One turning vector, and how many ticks it has turned:
The counts run from 0 to 446.
[142 113 127 149 171 142  60 137 128 169 127 162 121 124 135 121 134 144
  63 110 130 138 124 171 133 101 160 107 110 119 141  59 115 110 134 130
 163 108 129 117  83 127 140 152 100  96 150  84 152 106 116 180 125 111] => 379
[126 157  95 132 142 114 140 144  87 111 118 115 112  84 144 112 178  89
 153 113 152 147 107  93 122  99 146 158 175 117 118 139  79 138 147 139
 125 110 163 138  87 125 115 128 123 123 146 117 189 164  55 119 148 128] => 412
[126 126 105 158 172 130 150  87  94  78 106 127 113 100 139 118 151 191
 107 117 226 150 107 106 105 105  95 129 111 103 129 105 144 117 139 133
 118 117 132 119 122 160 156 118  91 128 130 105 159 155  85 136 188 174] => 434
[120 174 115 147 123 108  68 140  92 142 144 158 104 138 129 126 142 147
  95 129 181 156 132 145  94  73 170 104 193 137  89 130 164  93 157 122
 151 137 132 151  64 112 157 125 102 102 129 103 152 115  98 146 120  99] => 395
[114 154 163 129 103 160 112 135  93 114  95 180 135 147 153 144 123 157
 105 153 122 127 122 167 119  88 159 124 140 142 101 121 121 122 157 148
 135 160 121 162  95  90 140 144 101 125  82  79 157  95  83 160 146 153] => 310
[ 73 131  81 114 131 143  94 123 113 159 111 130  98 136 118  98 133 138
 104  98 150 133 101 138 143  77 174 105 118 167 130  85 103  99 160 128
 143 108 134 146  90 133 114 160 117  77 168 102 135 132  90 149 162 129] => 67
[102  96 110 159 130 140 104 131 125 124  84 173 118 127  97 146 135 135
 129 120 146 129 108 154 143  86 126 145 122 139  77 135 112 150 138 142
 156  82 165 156 131 130 144 213  97 105 137  96 153 126  84 106 143 146] => 108
[122 164 105 178 122 122 113 128  79  97 131 121 125 111  80  97 144 135
 139 111 134 126  76  87 116  59 108 129 149 103 132 151 130 111 126 160
 140 125 126 153  78 157 113 108  93  76 126 113 166 162 122  78 129 159] => 90
[128 165 156 146 128 118 134 140 119  81  86 192 121 138 130 135 133 148
 142 127 164 164 144 137 136  81 115 140 169 126 102 135  99 142 139 115
 120 150 145 195  96  97 112 138 104 104 118  62 170 141  92 103 172 163] => 13
[161 133  97 175 184 151  86 171 102 109 141 140 104 113 128 105 211 152
 108 130 139 138 116 107 104 114 173 127 138 172 159  84 109 146 120 137
 137 107 121 105 106 120 113 120 123 139 115 129 157 151  85 206 132 132] => 298
[125 168 115 161 110 164 115 126  90 137 158 142 123 123 114  96 178 140
  92 155 123  90  91  98 137  78 150 107 135 143 165 126 102 117 137 112
 148 150  89 142  51 139 115  92  86  91 119 104 165 172 117 137 133 160] => 314
[126  70 147 167 165 111 127 133 117  51 107 162 128 164 120 137 114 187
 140 151 165 140 147 175 110  72 133 110 157 143  98 121 170 113 127 110
 170 154 126 158 127 154 127 161 118 105 101 126 129 100 115 136 167 146] => 279
[134  90 157 118  80 164 129 135 137 102  89 123 104 151 124 118 140 138
  84 154 192 118 121 119 145  93 133 126 167 113 105 124 124 107 140 106
 171 125 128 145 126 157 106 154 105 115 132 124 176 122 112 122 208 167] => 350
[124 117 141 155 146 130 154 118  84 120 122 183 124 141 141  94 142 158
 107 129 138 150 126 135 142 109 152 103  87 155 164 142  91 126 103 141
 151 147 122 153 118 160 140 110 129 169 116  76 192 155  95 158 197 138] => 304
[129 164 133 145 121 111  99 116 111 120  99 160 122 127 137 114 115  84
 160 135 140 169 137 136 150  85 134 147 176 173 128 171 111 140 174  92
 131 103 115 164  75 105 134 127 140 100 114  80 156 126 105 141 159 123] => 327
[136 140 117 138 171 115 105 120 134 140 139 147  92 119 166 133 167 130
 119 137 189 144 142 135 152 119 143 104 142 138 122 126 142 113 165 111
 117 140 107 103  54 151 156 124 136 139 158  74 162 167  69 198 131 117] => 57
[128 113  98 174 171 132  70 134  79 110 122 104  99 114  89 103 112 105
 129 117 164 142 105 170 139  97 126 133 128 141 138 114 167 121 151 115
 122  72 135 121  96 173 162 127 122 130 143 100 182 136 160 117 140 171] => 177
[141 103 102 183 200 125  81 114 105 121 110 132 117  91 111  93 111 150
 113 109 180 171 134 148 127  80 121 153 147 108 109  83 168 132 141 117
 140  83 142 111 101 143 170 125 143  94 148 124 142 113 140 134 139 142] => 25
[124 121 110 139 129 115 115 127  96 125  97 157 112 113 104 130 149 103
 159 114 173 143 107 119 161 104 136 125 128 144 113 174 105 124 142 163
 148  71 165 174 103 160 142 186 133  98 151  86 175 150  91  91 163 106] => 260
[ 87  99 124 127 161 117 117  81 116 144 107 157 123 151 130 118 132 160
 153 141 140 127 107 182 135  92 149 128 128 155 121  94 111 119 150 144
 183 151 121 159  83 170  99 164 172  98 137  65 150 128 144 128 157 126] => 134
[163 124 154 151 128 147 104 147 109  50  87 135 114 100 166 127 119 144
 110 153 125 164 116 138 143  78 105 122 140  91 135  97 138 121 125 121
  99 123 120 102  94 114 103  88 111  89  97 113 193 109 133 150 173 174] => 424
[156 117 131 144 148 115 109 142 118  95  72 193 145 118 111 143  98 119
 136 110 153 166 109 160 142 110 117 102 114 110 114 112  87 131 113 114
 146 121 161 154 113 135 131 148  83  99 171  69 165 136  70 111 163 131] => 420
[135 130 132 131 158 116  81 172 145 133 108 153 105 131 140 157 172 184
 112 144 130 164 158 136 121  84 170 108 176 172 109 117 145 123 130 138
 176 112 123 158 104 129 113 169 132  75 145 108 137 120 102 175 146 112] => 212
[156 161 119 153 132 134 120 185 127  99  71 143 122 111 147 145 184 134
 158 128 146 192 154 129 145  99  94 156 171 155 134 141 105 166 134 137
 142 110 148 162 126 142 128 105 119 123 130  81 185 125 103 134 136 178] => 101
[103  97 117 165 167 134 105 126  63  93 141 119 107 133 112  93 157 188
 138 112 169  97 111 179 131 111 161 138  96 141 135  99 161 112 181 146
 125 135  97 125 122 197 133 152 140 157 102 109 165 161  98 163 146 157] => 136
[135 107 141 168 161 147 153 129  81  65 131 161 125 120 100 129 130 141
 132 120 174 111  56 115 130  94 133 109 130 115 137 189 144 104  85 146
 164 108 140 156 113 168 150 147  88 113 126 107 143 156  88 121 144 162] => 346
[166 116 124 160 115 131 114 134 131 108 137  98  67  76 141 126 178 101
 113 113 139 105  62 125 150  89 103 107 135 129  84 147 146 112 158 143
 154 101 132 137  58 144 152 156  91  93 137  85 156 191  82 105 109 146] => 427
[ 72 178 131 124  98 148 122 150  80 112 104 160 129 137 155 130 144 173
  90 152 166 124 123 127 101  92 174 128 133 114 128  87 114 113 134 164
 125 158 133 168 102 107 111 140  90 129 107  81 198 121 101 127 160 136] => 309
[109 110 138 160 174 121 139  88 111  96 154 167 142 121 132 102 162 177
 134 137 157 110  74 114 112 105 121  99 113 116 152 139 136 117 131 123
 192 153 115 144  76 167 128 134 119 124 102  93 154 158  71 164 165 157] => 49
[149 141 147 161 122 154 130 160  77 108 137 124 105 122 150  88 163 109
 159 125 124  95 122 159 120  81 184 144 150 169 141 127 108 124 138 169
 174 165 114 160 117 145 109 148 133 144  93 100 188 171  92 133 120 148] => 230
[119 123 128 130 137 152  98 125  81 124  82  98 137 128 125  83 108  95
 127 123 159 156 143 150 152  94 147 160 150 156 128  76  96 146 190  91
 121 120 145 118 105 153 116  91 118 132 122 101 183 121  99 138 198 161] => 407
[132 104 128 114 142 149  86 140 140 105  68 171 133 105 145 150 151 172
  99 144 170 147 144 129 144 100 120 118 119  88 100 117 128 148 116 122
 135 103 167 149 108 115 132 167 104  91 139  61 158 104 116 143 189 126] => 196
[ 99 117  91 138 146 116  96 127 138 176 122 156 118 145 116  95 175 114
  97 105 150 134 102 111 117 112 158 104 107 134 151 113  90  87 154 135
 126 105 115 123  89 184 103 151 151 124 171  83 182 156 123 138 166  94] => 219
[ 84  74 109 142 155 122 115  98  95 125 134 124 111 157 131  87 141 152
 150 127 162 104 105 186 127 103 161 125 121 158 115 114 163 100 177 156
 142 137  92 154 104 165 113 183 175 128 115  98 152 145 112 118 150 129] => 135
[109 163 116 147 144 119  99 141  89 131 139 120  79 139 110 107 130 126
  92 121 184 132 137 129 115  70 157 135 181 129 114  92 120  82 157 109
 146 134 129 148  67 137 139 112  89 103 154 129 158 149  61 104 146 155] => 323
[138 168 122 124 108 111  95 190 112 140 113 108  66 118 139 141 160 118
 138 125 156 134 142 135 154 104 135 132 156 158  95 138 138 121 151 154
 122  96 128 165  82 154 137 140 109 124 157  81 197 167  95  98 113 157] => 172
[153 144 146 149 133 157 133 166  98  96  71 130 112 103 141 134 144 118
 165 145 107 156 119 133 152  63 137 150 143 190 143 178 101 157 111 134
 177  94 155 174 134 164 142 121  95 104 116 105 161 118  93 147 140 158] => 414
[148 172 117 162 120 135  96 142  86 105 142 154 101 119  97  97 144 130
 109 142 157 147 117  86 128  98 145 110 139 121 164 129 132 117 131  96
  92 149 102 121  77 105 117  95 107 111 122  77 194 170 128 148 154 155] => 241
[134 124 125 126 138 125  78 154 174 148  67 152  98 109 152 156 189 165
 128 155 129 167 138 153 161 101 130 115 144 165 118 114 129 149 134 116
 167 112 119 150  85 156 109 151 144  72 139  63 161 110 152 161 127 138] => 285
[ 80 126 126 121 102 144 122 159 113 132 108 125 106 150 166 103 179 165
 110 144 160 108 117 124 134  81 181 128 140 131 110  74  95 113 125 152
 125 150 117 137  87  88  78 161 142 113 116  98 173 130  95 114 165 121] => 381
[150 119 141 174 141 138 128  83 103 123 126 170 106 144 123  98  83 121
  96 109 149 158 124 133 140  63 131  88 143 147 112 151 127  81 130 105
 172 103 131 166  97 146 153 111  91  94 139 102 144 139 109 117 190 128] => 9
[110 107 130 131 112 149 112 130 139 100  74 164 131 122 147 120 140 144
 141 147 127 146  89 138 160  83 127 154 149 143  91 123  96 157 137 124
 143  96 157 170 104  77 119 184 111  62 120  88 137 128  83 124 168 141] => 269
[136 141 132 129 147 138 112  94 122 142  97 124 133  91 123 106 108 122
 144  82 188 143 139 175 147  94 101 165 148 150  92  96 113 135 176 131
 154 123 176 164 132 165 144 146 115 113 126  70 162 163 122  86 180 137] => 93
[163 119 146 145 134 121 118 153  72  98 125 126  77 127 131 111 102  99
 143 100 147 136 155 178 141 109 177 118 130 154 116 129 112 102 133 157
 149 130 127 173 137 169 125 152 139 145 134  83 184 148  96 107 161 112] => 78
[111 141 146 152 114 158 127 163 101 104 121 155 127 151 143 111 176 168
 129 154 118 100 112 140 119  87 169 139 138 137 126 101 106 145 136 166
 159 163 105 159  98  91 106 157 118 121  75 111 182 133  77 150 135 169] => 382
